In the rows, 128 means zero.
Each path below is one point turned by a fixed rotation once a step. After each direction that follows a path, write how fast that rotation turns it, in deg/step (0 if it stays still).
Each turn is a multiple of 5 degrees from 10 to 175, or 0.
Each row of a path follows its step; steps can be skipped.
path 1
step 1: [138 126 131 122 130 121 131 123 126 119 122 134 125 119 121 139 145 122
 119 133 124 120 115 126 135 134 119 130 130 129 132 123 138 123 129 130
 130 124 138 123 122 126 127 131 120 120 126 114]
step 2: [127 127 125 128 135 119 128 114 127 117 122 130 129 113 122 125 130 120
 138 124 133 120 124 124 130 127 130 121 126 119 138 137 138 124 131 127
 138 135 128 121 136 119 134 126 126 130 141 123]
step 3: [130 132 128 123 128 118 118 123 121 128 128 133 126 112 137 118 144 120
 123 128 130 128 124 124 124 124 130 124 122 129 131 127 131 131 125 141
 117 137 126 139 125 119 123 134 132 131 140 129]
step 5: [136 134 133 131 137 128 126 131 129 125 122 133 131 112 118 123 130 123
 123 134 123 138 109 124 137 129 131 138 120 115 121 132 134 133 131 122
 124 122 129 122 128 127 129 122 127 132 138 120]
step 7: [132 139 132 122 123 132 127 123 124 133 131 121 129 121 123 131 150 124
 130 141 128 122 118 126 128 132 125 134 129 130 136 123 133 129 121 130
 139 138 128 133 126 124 131 135 116 132 133 116]
step 9: [122 132 121 127 127 118 134 125 135 119 127 134 129 114 128 123 127 118
 127 135 140 142 122 122 128 131 125 130 118 125 130 140 132 124 125 129
 129 136 124 141 122 122 125 130 133 128 143 122]
step 13: [135 135 129 122 134 131 141 121 136 125 129 120 118 119 121 121 132 120
 132 132 132 128 125 124 131 133 116 124 134 137 140 130 144 131 122 124
 137 134 122 131 129 120 133 135 127 130 135 126]
step 14: [124 129 126 122 130 131 129 125 132 130 126 141 119 118 129 123 143 125
 135 140 132 119 128 125 125 142 129 118 122 122 127 119 133 133 125 139
 128 133 138 132 122 121 139 128 121 131 137 131]
step 17: [139 141 130 122 136 128 117 131 130 121 127 132 127 120 129 128 129 120
 127 128 122 117 129 120 124 139 131 130 134 133 131 137 143 133 133 126
 126 130 133 120 132 122 133 125 131 136 144 137]
step 18: [131 135 132 129 140 130 116 121 132 127 118 127 127 115 129 129 139 118
 133 137 119 128 130 128 133 132 134 134 123 133 135 122 137 134 122 134
 122 133 127 135 126 122 121 123 113 131 121 127]
[129 128 128 130 129 129 129 130 124 130 128 128 125 127 125 123 127 127
 130 128 129 126 128 126 128 125 127 126 129 124 125 127 128 129 126 126
 131 128 129 123 129 127 131 129 129 130 126 128] : 125
[129 129 128 128 129 130 130 128 132 127 128 128 129 129 128 130 127 131
 128 130 127 125 128 126 129 127 133 126 125 125 129 127 126 127 131 128
 127 126 131 124 127 123 127 127 127 130 130 127] : 115
[126 128 129 130 133 126 130 128 127 126 127 128 126 130 126 128 124 126
 127 128 129 132 125 129 128 129 127 129 128 129 129 130 126 124 131 127
 127 126 130 127 129 127 129 129 128 125 129 124] : 100
[129 127 125 129 129 130 130 126 128 128 131 130 126 129 126 128 127 130
 128 130 128 130 127 125 129 130 126 127 126 125 124 127 126 129 129 126
 125 127 127 131 125 133 127 125 129 127 130 129] : 70
[129 126 129 128 127 127 131 131 133 125 126 130 130 125 128 131 129 129
 129 125 130 129 126 128 131 125 127 129 128 127 126 129 130 129 127 126
 129 127 128 127 127 129 127 126 130 126 124 126] : 100
path 2
step 0: [139 135 127 130 131 139 129 116 130 132 124 116 119 126 132 123 132 131
 131 127 112 132 131 124 129 123 118 125 131 125 125 126 128 126 131 122
 117 123 121 128 139 127 125 139 133 127 131 122]
step 1: [125 129 134 141 136 127 128 125 131 136 114 117 134 124 127 137 122 132
 120 127 125 129 122 129 119 135 127 120 120 120 125 133 122 127 134 131
 125 139 130 124 121 125 133 128 141 128 127 129]
step 3: [133 118 126 141 130 127 134 122 130 124 127 118 122 128 134 138 137 131
 121 122 115 134 125 137 134 117 128 129 133 125 117 129 133 130 132 133
 122 128 121 125 137 122 121 135 130 124 133 128]
step 4: [138 124 125 127 130 138 123 119 127 136 123 113 128 120 132 121 131 138
 130 129 120 132 126 127 123 136 124 120 123 128 128 131 125 130 128 126
 138 140 129 120 128 130 133 127 145 130 121 128]
step 7: [134 127 119 141 130 131 120 120 128 127 123 114 122 123 127 125 132 127
 132 130 122 138 122 131 124 121 129 118 132 130 120 139 128 125 117 126
 133 123 136 117 129 121 129 127 136 126 129 124]
step 8: [137 118 128 134 130 127 137 124 126 136 119 123 125 114 131 130 125 136
 130 133 118 129 124 129 128 133 127 121 127 113 131 126 128 136 132 128
 124 133 118 137 133 121 129 134 128 135 125 122]
step 12: [133 129 125 138 137 120 133 124 127 129 121 121 131 123 135 124 123 133
 128 130 126 122 125 125 120 135 128 117 125 121 125 133 123 127 130 130
 125 140 137 117 136 112 135 133 130 125 129 136]
step 13: [125 118 128 130 135 138 138 117 131 132 120 120 115 125 124 126 128 125
 128 130 128 131 136 132 139 122 127 122 132 119 128 130 134 132 135 132
 132 120 129 124 121 118 127 135 132 126 118 123]
step 15: [138 126 120 124 123 133 122 115 127 136 120 124 129 123 138 114 122 135
 125 128 120 121 127 129 118 125 123 125 126 119 121 136 129 131 126 132
 129 136 134 121 133 122 128 131 131 129 126 122]
step 16: [128 125 139 139 142 125 131 118 126 137 117 123 118 127 135 131 126 125
 129 136 118 133 131 127 133 133 125 120 129 124 128 125 127 124 137 128
 116 120 127 125 126 126 132 138 128 121 124 132]
[128 127 129 130 129 128 129 131 125 128 130 131 128 123 129 128 132 127
 129 131 127 128 128 126 126 132 127 127 127 131 127 126 128 129 131 126
 128 132 128 129 128 127 131 131 127 130 130 131] : 170
[131 129 132 128 125 126 127 129 129 126 129 128 132 127 127 130 127 126
 126 127 127 130 126 131 129 127 130 127 128 123 129 131 129 127 129 131
 127 132 128 129 127 125 127 129 127 130 129 129] : 160
[127 128 128 131 123 129 128 129 129 126 128 129 127 128 126 128 130 129
 127 127 128 132 133 125 129 125 129 130 132 129 129 126 132 128 126 129
 129 128 131 127 128 128 127 130 130 128 128 130] : 100
[126 130 127 128 129 125 127 126 125 129 127 128 131 126 128 130 130 126
 125 129 130 126 127 124 126 125 125 128 130 127 130 129 127 123 128 126
 125 126 129 127 126 129 128 131 129 129 128 126] : 70
[129 131 123 127 128 128 126 126 131 125 130 128 125 127 126 124 126 128
 128 131 129 128 127 127 128 127 127 129 126 129 129 131 127 129 127 127
 128 128 130 128 128 124 128 131 126 130 130 129] : 140
[132 131 130 129 129 125 129 125 131 128 127 127 129 126 130 127 128 132
 129 127 125 126 130 125 129 131 131 127 129 130 128 129 127 128 124 129
 127 128 127 129 129 130 130 130 129 132 127 128] : 95
path 3
step 0: [117 127 121 132 123 133 136 129 122 120 128 135 136 134 122 124 122 126
 116 139 128 142 139 135 124 126 117 122 126 141 128 143 125 134 129 134
 119 127 121 132 127 129 127 132 122 126 117 133]
step 3: [125 139 129 143 137 129 139 132 126 126 136 130 135 139 125 126 123 126
 127 126 125 125 121 135 135 135 131 129 132 120 113 119 123 130 141 137
 127 125 123 126 127 122 126 114 134 120 118 136]
step 4: [124 120 131 132 123 119 130 135 128 130 123 145 133 135 130 134 132 123
 140 119 133 136 128 123 143 123 123 125 135 130 133 132 130 131 133 134
 129 127 132 114 125 116 133 138 124 121 135 115]
step 5: [131 141 129 131 127 126 121 122 122 132 124 132 118 132 131 128 122 136
 130 131 122 135 144 122 130 127 120 147 119 131 130 120 136 111 122 118
 131 125 132 129 121 134 134 138 133 132 128 127]
step 7: [130 126 121 133 119 127 123 136 125 143 115 122 137 124 130 127 121 130
 131 133 133 122 119 128 132 135 123 123 135 137 136 131 120 139 126 144
 126 114 136 137 132 123 124 128 136 134 123 129]
step 8: [127 134 130 129 144 120 125 123 111 124 131 139 120 125 119 131 135 133
 124 119 133 127 137 139 126 129 139 118 123 140 142 122 123 133 121 124
 130 123 132 127 137 124 124 132 132 131 133 130]
step 9: [120 131 117 128 131 123 119 129 128 116 138 130 115 136 132 130 112 124
 126 124 122 127 116 126 129 122 125 129 124 126 130 127 129 133 126 117
 130 133 126 134 126 131 132 114 134 106 129 126]
step 12: [137 129 125 118 131 124 134 133 127 137 133 130 133 133 119 139 125 126
 127 126 128 141 132 117 125 125 122 118 107 131 128 135 128 121 135 123
 120 130 135 129 124 133 114 132 129 118 121 139]
step 14: [134 121 135 127 119 125 130 128 119 133 136 127 125 122 125 127 133 135
 128 116 135 126 130 123 148 135 131 135 137 127 132 124 129 143 120 124
 117 127 118 126 132 128 126 131 139 131 139 117]
step 18: [129 134 125 114 139 127 126 119 126 131 134 134 140 135 127 136 126 137
 132 136 139 129 139 137 126 137 123 130 128 127 120 111 132 128 118 122
 122 133 135 138 130 133 123 129 131 128 135 139]
[130 133 130 128 127 128 129 129 130 128 129 131 127 127 127 126 127 131
 128 130 128 128 125 124 127 125 131 127 126 130 129 128 127 131 127 126
 129 130 130 127 128 130 132 131 125 126 126 128] : 95
[130 130 129 128 129 128 127 126 132 127 127 129 132 129 125 132 128 127
 130 130 127 132 128 126 127 129 126 131 129 123 129 127 128 125 127 129
 128 128 130 129 126 127 127 131 125 126 129 127] : 55
[129 129 128 127 125 127 127 128 128 123 129 128 128 128 127 128 131 129
 128 125 133 128 128 129 128 130 124 124 125 127 127 129 130 129 127 128
 129 128 126 125 129 128 125 131 126 129 128 129] : 175
[128 129 130 126 126 129 124 131 131 130 129 128 127 127 131 128 127 127
 126 129 128 126 132 129 128 130 129 128 130 125 126 127 130 131 126 122
 128 128 126 130 127 128 130 129 129 127 128 129] : 90
[127 131 129 130 124 129 127 130 129 127 128 126 126 128 128 127 125 129
 131 127 129 125 126 129 126 128 126 132 128 128 130 128 129 124 127 131
 131 127 128 130 129 126 129 125 130 127 124 129] : 175
[129 127 131 129 129 126 128 125 126 127 130 129 126 127 126 130 129 129
 129 130 128 124 129 125 129 129 129 127 127 130 128 128 130 125 124 129
 129 129 125 129 123 128 128 130 132 129 130 130] : 115
